Rows swapped in pairs by one turn or mirror: which row each one swaps with:
q_858: 1.38,-2.50,-3.02,-1.69,-1.69,-1.40,0.76,0.13,0.03,3.67,-0.16,0.18,-0.28,2.05,1.03,-1.10,-1.63,-0.18,-0.67,-3.62,-0.25,-1.83,2.26,-0.37,0.74,-1.08
q_174: -0.10,-3.05,-2.51,-0.98,-0.58,0.61,0.85,0.24,0.61,3.50,-0.37,0.87,-0.50,0.39,1.53,-1.13,-1.76,-0.63,-0.87,-3.13,-0.20,-3.05,3.01,-0.79,0.71,-1.59
q_464: -0.24,0.29,0.91,-2.93,2.60,0.16,0.41,0.37,2.26,2.53,-0.49,2.35,0.15,-0.09,-0.76,-2.23,1.90,0.00,-0.22,-3.25,0.36,-2.62,-1.09,2.74,0.66,-2.72
q_8: 4.71,-0.51,0.97,-2.54,1.30,-2.15,0.41,0.66,0.95,0.40,2.40,1.70,-0.55,-1.26,-0.42,-1.68,0.30,2.46,0.45,0.63,-0.85,-0.69,0.89,-0.41,1.18,-2.80
q_897: 3.20,-1.28,-2.55,-1.84,1.01,2.83,3.85,2.26,-1.02,1.71,-0.29,-0.98,0.01,0.64,1.47,-1.89,-1.48,0.35,1.40,-1.48,-1.64,-0.06,1.13,0.67,0.54,-4.37
q_454: 1.67,3.98,2.70,0.65,-1.09,0.29,-1.73,1.43,1.55,1.22,0.83,0.07,-0.27,3.32,1.57,-0.93,-2.41,0.41,-0.79,0.61,-1.70,-1.11,-0.31,0.96,0.08,-1.18
q_698: 1.81,1.88,2.07,-0.34,-2.06,2.44,-0.83,1.47,-1.03,-3.69,0.30,2.17,0.70,0.84,0.22,-2.11,-0.33,0.87,-1.53,0.21,0.71,-0.80,-0.15,0.10,-2.85,0.57
q_472: 1.51,0.53,1.47,-0.45,-1.31,3.20,-2.70,1.59,-0.77,1.81,-1.48,-0.87,0.14,0.02,0.37,1.04,1.63,-0.54,-0.73,-1.23,0.38,0.50,-0.55,-1.24,-4.34,-0.32
q_303: 4.91,-0.48,1.47,-1.26,0.36,-2.05,0.11,0.29,0.45,0.52,0.91,1.10,-1.02,-1.16,-1.13,-1.49,0.76,2.99,1.44,1.45,-2.25,0.13,0.68,0.45,0.65,-1.50
q_965: 5.26,-1.12,0.99,-1.02,0.62,-1.19,0.39,-0.22,0.08,0.15,1.11,1.72,0.88,-1.58,-0.99,-1.59,-0.18,2.25,1.23,0.42,-2.57,0.04,1.16,-0.73,2.13,-1.60
q_982: 1.69,0.72,0.92,-0.56,-2.00,3.36,-2.25,0.37,-0.28,1.75,-2.28,-0.64,0.14,-0.02,-0.54,0.96,0.71,0.25,-0.75,-1.12,1.35,-0.46,-0.35,-1.65,-4.33,-0.77
q_65: -0.66,-0.14,0.14,-2.02,-3.00,1.55,-0.75,2.23,-1.78,-0.88,0.14,-2.44,-0.25,-0.53,1.99,0.07,1.29,-2.00,2.83,-0.10,1.25,-0.37,-1.30,3.02,-0.35,-1.94
q_491: 0.19,-1.85,-2.86,-1.11,-1.42,-0.07,0.19,0.42,0.53,3.22,-1.32,0.62,-0.11,0.10,0.37,-0.63,-2.19,0.10,-0.66,-4.00,-0.88,-2.64,3.12,-1.06,0.88,-1.16
q_236: 2.24,2.95,3.79,0.15,-0.30,-0.42,0.23,0.15,2.41,-0.21,-0.14,0.92,-0.10,2.12,2.05,-1.44,-2.61,0.98,-1.22,1.24,-1.19,-1.29,-0.37,-1.27,-0.35,-0.99
q_206: -0.70,0.55,-1.31,-0.32,-2.25,0.87,-0.39,3.40,-2.48,-0.58,0.83,-1.93,-1.84,-1.30,1.84,0.19,0.59,-2.51,2.58,-0.44,1.06,-1.05,0.42,1.79,-1.08,-1.30
q_552: 0.88,0.21,1.52,-0.97,-0.76,3.89,-2.03,1.15,-0.02,1.62,-2.02,-1.06,-0.10,1.29,0.18,1.75,1.01,-0.71,-0.08,-1.61,-0.52,0.61,-1.12,-1.39,-4.22,-0.79
q_7: 1.28,0.64,1.70,-0.67,-1.35,2.37,-2.11,0.36,-0.50,0.78,-2.69,-1.27,1.11,0.69,-1.02,1.41,0.04,-0.62,-0.39,-1.21,-1.08,1.07,-0.27,-1.07,-4.20,-0.36
q_627: 1.80,0.44,0.96,-0.05,-1.21,2.92,-1.67,1.26,-1.17,1.52,-3.66,-0.15,-0.43,0.35,-0.13,1.08,0.72,-0.67,-0.76,-1.06,-0.10,1.42,-0.21,-1.49,-3.96,-0.61
q_325: 1.36,0.03,3.52,-1.75,-1.80,2.72,-0.47,0.80,-0.77,-2.15,0.28,2.08,-1.06,0.88,0.97,-1.25,0.86,3.96,-1.78,-0.97,-0.58,-1.02,-0.52,0.14,-1.41,0.54
q_562: 2.83,-0.69,-1.45,-2.70,1.14,1.74,4.10,2.11,0.45,1.24,0.34,-1.42,-0.70,1.40,2.26,-2.36,-0.77,0.35,1.69,-1.40,-0.98,0.15,-0.99,0.58,0.44,-5.04
q_250: -1.11,0.23,1.60,-1.51,0.38,0.04,-0.80,-0.84,1.72,-3.28,3.62,-0.71,0.01,-0.42,-1.87,-1.19,-2.13,-1.03,-0.52,0.11,0.73,-0.11,1.96,1.76,-0.71,-1.13
q_702: -0.15,0.34,1.04,-1.09,0.33,0.46,-0.94,-1.12,1.86,-4.65,2.60,-0.43,0.00,-0.31,-1.18,0.45,-0.72,-0.13,-2.17,-0.30,1.60,0.02,1.07,1.30,-0.89,-0.55
q_446: 1.99,-0.89,-2.23,-0.70,1.29,1.37,-1.81,0.01,0.72,-1.33,-0.60,4.11,-1.08,-0.06,0.92,-0.43,-1.78,-0.76,-0.74,-3.09,-0.27,0.07,2.86,-0.32,2.85,-2.31
q_550: -0.56,-0.02,0.55,-0.86,0.76,0.32,-0.30,-0.39,1.38,-2.70,2.84,-1.88,1.23,-0.29,-1.88,-1.88,-0.31,0.41,-1.97,-0.54,1.74,1.39,1.93,1.94,-0.29,-0.24
q_818: 0.96,0.13,0.54,-0.97,-1.08,2.56,-1.43,0.33,-0.93,1.17,-3.67,-1.27,-0.91,-0.49,-1.50,0.35,1.28,-1.19,-0.92,-0.12,-0.26,0.21,0.55,-1.89,-3.55,0.29
q_120: 2.90,-0.75,2.26,0.17,-2.13,2.38,-1.78,0.79,-1.86,-3.76,-1.43,2.34,-0.72,1.02,0.51,-1.07,1.70,0.70,-1.12,-0.15,0.33,-1.29,-0.43,-0.87,-1.20,-1.29
q_789: 4.80,-1.15,1.29,-0.85,-0.25,-0.34,1.82,-0.56,1.52,0.81,1.34,0.74,-0.64,-2.08,-1.10,-2.27,-1.10,1.57,1.40,1.15,-2.49,0.59,0.68,0.62,0.60,0.42
q_655: 0.13,0.33,1.22,-3.49,1.82,-1.12,0.36,0.05,1.32,1.75,-1.05,2.43,0.35,0.70,-1.43,-2.66,-0.43,0.14,-1.98,-2.62,0.74,-1.40,-2.49,2.50,0.86,-2.33
q_955: -1.32,0.57,-0.90,-0.19,-1.98,1.51,-0.16,2.27,-1.38,-1.73,0.91,-0.88,-1.08,-1.10,1.63,0.71,0.80,-2.66,2.44,-0.52,0.03,1.77,-0.85,3.23,-1.39,-1.53
q_839: -0.80,0.68,0.17,-2.16,-1.58,1.75,0.16,2.92,-1.99,-3.12,1.67,-2.04,-1.10,-1.54,1.76,-0.54,0.74,-1.97,1.50,-0.81,1.37,0.92,-1.38,1.08,-0.18,-1.10
q_276: -1.19,0.70,1.87,-2.80,1.61,-2.75,-1.79,-0.44,2.20,1.00,-0.18,2.28,0.42,0.20,-1.37,-2.26,1.23,-0.08,-0.50,-2.37,0.46,-0.49,-0.46,1.62,1.14,-1.61
q_865: -0.42,-0.23,0.52,-2.21,0.18,-0.05,0.45,-0.18,2.21,2.16,-0.53,3.51,0.48,-1.10,-0.61,-3.12,1.98,-0.41,-1.41,-3.69,0.11,-1.89,-0.42,2.26,1.35,-1.94
q_809: 2.87,-1.19,-2.11,-2.19,1.12,1.65,2.76,1.67,0.46,0.24,-0.36,-0.35,-2.08,-0.84,2.71,-0.99,-0.04,0.69,2.62,0.42,-0.86,1.06,0.73,0.57,2.00,-4.16
q_207: 1.24,-2.90,-2.93,-1.12,-0.72,-1.19,0.70,-1.15,0.62,2.99,-0.40,0.20,-0.40,1.68,0.70,-0.92,-1.86,0.19,-0.34,-3.73,0.33,-2.80,2.39,-0.66,0.49,-0.88
q_105: -0.02,0.93,-0.78,-2.82,-1.91,2.20,0.01,2.54,-1.29,-1.38,1.29,-1.43,-1.00,-0.17,2.05,-1.84,1.65,-2.08,1.88,-0.42,0.98,-0.58,-2.88,1.75,-2.48,-1.25
q_372: -1.12,0.24,-0.35,-1.58,-2.61,1.77,-0.14,2.48,-1.63,-0.70,1.63,-1.82,-0.42,-1.31,1.44,-0.25,0.88,-3.07,1.29,-1.71,1.18,-0.90,-0.20,3.48,-1.02,-0.41
q_191: 2.47,-0.74,-0.09,-2.03,-1.82,-0.49,0.09,-0.42,-0.37,-1.22,-2.57,3.18,1.70,2.48,-1.46,-3.15,-1.38,-1.31,1.44,-1.02,-1.01,-0.77,-0.52,0.18,1.24,-3.51
q_67: -0.03,0.43,-1.46,-1.63,-1.78,2.57,-1.08,2.06,-2.35,-1.17,1.60,-1.80,-1.01,-0.71,1.49,0.27,0.42,-1.81,1.28,-1.51,1.01,0.58,-1.45,3.30,-2.92,-0.30
q_887: -0.72,0.24,0.55,-1.11,0.12,0.07,-0.68,-0.21,1.60,-3.66,2.81,-0.91,1.54,0.60,-1.97,-1.24,-1.19,0.76,-1.71,0.85,0.54,1.56,1.68,1.99,-0.68,-1.79
q_507: 1.94,0.67,-2.43,-2.01,2.07,2.34,2.91,3.27,0.13,1.33,-0.48,-0.91,-0.42,0.16,2.99,-0.99,-1.15,-0.59,2.51,-1.68,-0.77,-0.38,1.65,1.38,1.53,-3.61
q_183: 3.08,-1.52,-2.64,-1.26,1.02,1.34,4.26,2.40,-0.85,0.36,0.23,-0.73,-0.97,0.15,2.55,-1.91,-0.53,0.46,1.06,-1.42,0.20,1.02,-0.59,-0.55,0.57,-4.13
q_50: 0.83,0.13,1.72,0.72,-2.12,3.09,-2.09,0.18,-0.33,0.74,-3.06,-0.83,-0.02,-0.21,0.30,1.86,0.52,-1.20,-0.38,-1.22,0.10,0.70,-1.00,-1.32,-3.29,-0.64
q_568: 3.01,0.48,-1.65,-3.64,1.68,0.99,3.48,2.63,-0.11,-0.07,-0.49,-1.33,-0.52,0.57,1.17,-2.32,0.72,0.02,1.42,-0.62,-0.64,1.11,-1.07,-0.68,1.47,-4.47
q_429: 5.15,-0.76,1.68,-1.82,1.89,-1.21,0.58,0.17,0.45,0.02,0.81,0.49,0.34,-1.86,-0.47,-2.11,-0.46,3.71,1.29,0.74,-1.45,0.09,0.48,0.28,-0.31,-1.00
q_802: 2.25,0.09,-2.17,-1.53,1.49,0.51,-0.23,0.62,1.56,0.28,0.29,4.82,-0.32,0.33,-1.14,-2.52,-0.41,0.60,0.82,-2.45,-0.80,-0.30,3.37,1.24,1.74,-2.70
q_101: -0.53,0.94,-1.02,-1.68,-2.27,1.07,0.73,2.79,-2.84,-1.67,-0.02,-1.52,0.73,-2.05,1.25,0.55,-1.07,-2.12,1.82,-0.81,0.70,-0.11,-1.19,2.40,-0.95,-0.21
q_588: 3.44,-0.44,-4.02,-2.42,0.47,1.53,2.45,1.96,0.83,0.57,-0.10,-1.66,-1.57,1.21,0.95,-1.08,0.43,0.66,1.58,-0.59,-0.15,0.54,0.27,0.24,-0.28,-5.11
q_156: 1.86,0.47,0.97,-0.83,-1.11,3.26,-2.94,0.78,-0.90,1.15,-2.25,-1.20,0.54,0.25,-0.93,1.22,0.77,-0.12,-1.41,-2.01,0.06,0.66,-0.43,-1.05,-4.16,-1.06
q_930: 3.42,-0.28,-2.40,-3.37,1.27,2.01,2.65,2.74,0.91,0.62,-0.89,-1.94,-1.24,0.13,3.00,-0.68,-1.76,-0.23,1.12,-1.97,-0.21,0.82,-0.55,-0.49,1.12,-4.01
q_913: 1.59,3.73,2.85,0.53,-1.38,0.45,-0.15,0.28,1.89,0.19,0.75,0.85,-0.77,2.65,1.68,-1.35,-2.24,1.34,-0.03,-0.13,-1.03,-1.85,-1.26,-1.54,1.27,-1.38
q_287: 4.35,-0.37,-2.71,-2.42,1.19,2.86,2.75,2.33,0.61,2.30,-0.16,-1.22,-0.38,-0.41,2.89,-1.98,-0.30,0.55,0.46,-0.85,-0.95,0.88,0.17,0.11,-0.15,-3.96
q_639: -0.99,1.44,-0.16,-1.50,-1.41,1.05,-0.34,2.13,-1.46,-0.88,1.24,-1.85,-0.37,-0.41,2.53,0.43,-0.12,-1.86,2.54,-1.26,0.64,0.76,-1.86,3.96,-1.18,-0.94
q_561: 5.31,-0.51,0.99,-1.27,0.57,-1.71,1.67,0.06,0.42,-0.07,1.67,1.75,-0.64,-1.82,-1.58,-1.32,-1.42,2.40,1.24,0.12,-0.84,0.30,0.27,1.40,0.20,-0.23
q_949: 1.03,-3.05,-2.84,-0.55,-1.65,-0.02,0.26,-0.37,-0.08,3.21,-0.71,0.60,-0.56,0.59,0.98,-0.36,-2.36,0.00,-0.47,-3.09,-0.47,-3.51,2.62,-0.07,0.98,-1.62
q_357: -1.02,0.41,0.85,-1.71,0.85,0.00,-0.07,-0.54,1.24,-3.73,2.49,-0.72,0.31,-0.68,-1.48,-0.61,-2.54,-0.67,-2.42,0.53,1.57,0.56,1.42,0.72,0.02,-1.18
q_605: 2.07,-0.76,-3.04,-2.70,1.80,2.27,2.73,2.75,-0.39,1.30,-1.66,-1.21,-1.07,-1.55,2.03,-1.51,-0.52,-0.29,0.53,-0.16,-0.58,0.36,-0.08,-0.90,-0.47,-4.64
q_16: -0.72,1.48,2.43,-1.47,0.40,-0.28,-0.76,0.41,0.91,-3.51,2.33,0.21,0.71,-1.37,-0.61,0.62,-1.45,-0.35,-1.93,1.34,0.57,-0.51,1.31,1.65,-0.71,-1.38
q_301: -0.84,-0.09,2.09,-0.74,0.07,0.44,0.66,-1.27,1.48,-3.00,2.88,0.03,1.42,-0.90,-1.43,-0.18,-1.32,0.48,-2.99,0.38,0.64,-0.66,1.41,0.76,0.53,-2.21
q_142: 3.10,2.53,-0.04,-0.62,1.35,-0.01,-3.24,0.45,1.48,-2.31,-2.17,0.42,0.10,3.18,2.32,0.84,-1.39,0.81,-0.36,-2.01,0.25,0.27,0.26,0.69,-1.40,-1.19
q_200: 1.37,0.93,1.79,-1.13,-1.94,2.61,-1.34,0.47,-0.63,1.46,-2.96,-0.75,0.74,1.27,-0.63,2.04,0.02,-1.07,-1.05,-0.77,0.38,1.50,-0.21,0.14,-4.36,-0.52
q_167: 1.83,-2.04,1.26,-2.32,-1.24,-1.42,0.02,-0.63,-0.70,-0.68,-2.01,3.06,1.17,2.22,-1.03,-2.45,-1.46,-2.10,1.26,-2.25,-0.61,-2.94,-1.00,0.32,0.96,-2.52
q_720: 0.08,0.10,0.16,-2.27,1.04,2.82,-1.28,-0.84,0.69,0.85,2.20,4.01,-0.48,0.60,-0.40,-0.96,-2.26,0.51,0.41,-2.24,-0.23,0.73,2.82,0.02,2.92,-2.53
q_480: 1.37,3.85,2.79,0.26,-0.69,1.74,-1.00,1.51,1.70,0.56,1.56,-0.12,1.01,1.78,3.34,-1.55,-2.14,0.04,-0.61,0.05,-1.73,-2.23,-0.84,-0.73,-0.89,-0.94
q_804: 2.44,4.41,2.29,1.56,-1.24,2.30,-0.77,1.00,2.01,0.79,1.23,0.89,0.38,1.54,2.70,-1.26,-1.24,0.09,-1.75,-0.35,-0.36,-0.72,0.11,-1.18,-0.88,-0.72
q_956: -0.94,0.41,0.44,-2.47,1.31,-0.73,-0.09,-0.09,2.11,2.26,-0.59,2.43,-0.71,0.48,-0.66,-2.63,2.23,0.19,-1.32,-3.26,0.53,-1.38,-1.85,3.20,0.51,-1.15
q_612: -0.44,2.18,-0.76,-1.73,-1.56,0.46,0.31,1.52,-0.92,-2.24,0.84,-1.36,-1.53,-0.44,2.81,0.40,0.02,-2.17,2.32,0.75,0.75,-0.32,-0.77,3.47,0.29,-0.14
q_909: 2.42,2.63,-0.67,-0.11,0.12,-0.75,-2.11,0.92,1.12,-3.41,-2.01,0.89,-0.76,2.68,1.41,0.32,-1.41,0.64,-0.44,-2.87,1.35,0.39,0.02,1.67,-0.97,0.24
q_124: 0.68,-2.91,-2.82,-0.33,-0.84,-0.30,0.10,-0.27,0.73,2.78,-1.45,0.33,-0.66,0.85,1.50,-0.77,-0.82,0.33,-0.50,-4.51,-0.05,-1.89,1.96,-1.44,1.70,-2.25
q_966: 4.90,0.14,1.60,-0.96,0.81,-1.51,-0.54,-0.55,1.06,0.77,2.34,1.63,-0.70,-2.32,-0.89,-0.11,0.50,2.97,0.11,-0.14,-1.87,0.69,0.06,0.14,0.90,-0.91
q_855: -0.15,-3.22,-2.07,-1.01,-0.20,0.47,0.61,-0.06,-0.26,3.41,-0.25,0.64,0.06,1.27,2.38,-0.28,-1.76,-0.01,0.20,-3.80,-0.15,-3.08,1.93,-0.49,0.96,-0.84
q_338: 0.78,-1.85,-3.58,-0.65,-0.33,-0.63,-0.15,-0.21,-0.62,2.84,-1.12,-0.80,-1.21,0.51,0.88,-1.31,-1.29,-0.32,-0.65,-2.24,0.17,-2.10,3.63,-1.87,1.00,-0.19
q_879: -0.05,-2.81,-3.37,-0.37,-1.35,-0.62,0.14,-0.03,-0.53,2.75,-0.61,0.72,-0.92,1.51,1.46,-1.35,-1.52,-0.78,-0.62,-3.16,0.32,-2.45,2.79,-0.64,0.77,-1.30
q_78: 1.51,3.87,2.75,1.24,-0.66,1.84,0.02,1.00,1.44,1.53,0.90,0.59,0.61,2.69,2.19,-1.83,-2.88,-0.35,-0.86,0.25,-1.83,-0.64,-0.48,-1.12,0.34,-0.85
q_785: -1.47,1.69,1.41,-2.91,1.38,-0.65,-0.95,-0.45,2.12,0.71,-1.41,2.69,0.25,-0.01,-1.10,-1.41,0.91,1.46,-0.67,-2.98,0.32,-0.71,-2.00,1.93,1.52,-2.19

q_956 pairs with q_78
q_303 pairs with q_357
q_67 pairs with q_897
q_120 pairs with q_446
q_965 pairs with q_702
q_8 pairs with q_16
q_472 pairs with q_174
q_605 pairs with q_206
q_913 pairs with q_785
q_372 pairs with q_287
q_124 pairs with q_50
q_698 pairs with q_802
q_105 pairs with q_507
q_191 pairs with q_909
q_865 pairs with q_804
q_588 pairs with q_101
q_276 pairs with q_236
q_612 pairs with q_568
q_454 pairs with q_655
q_809 pairs with q_839

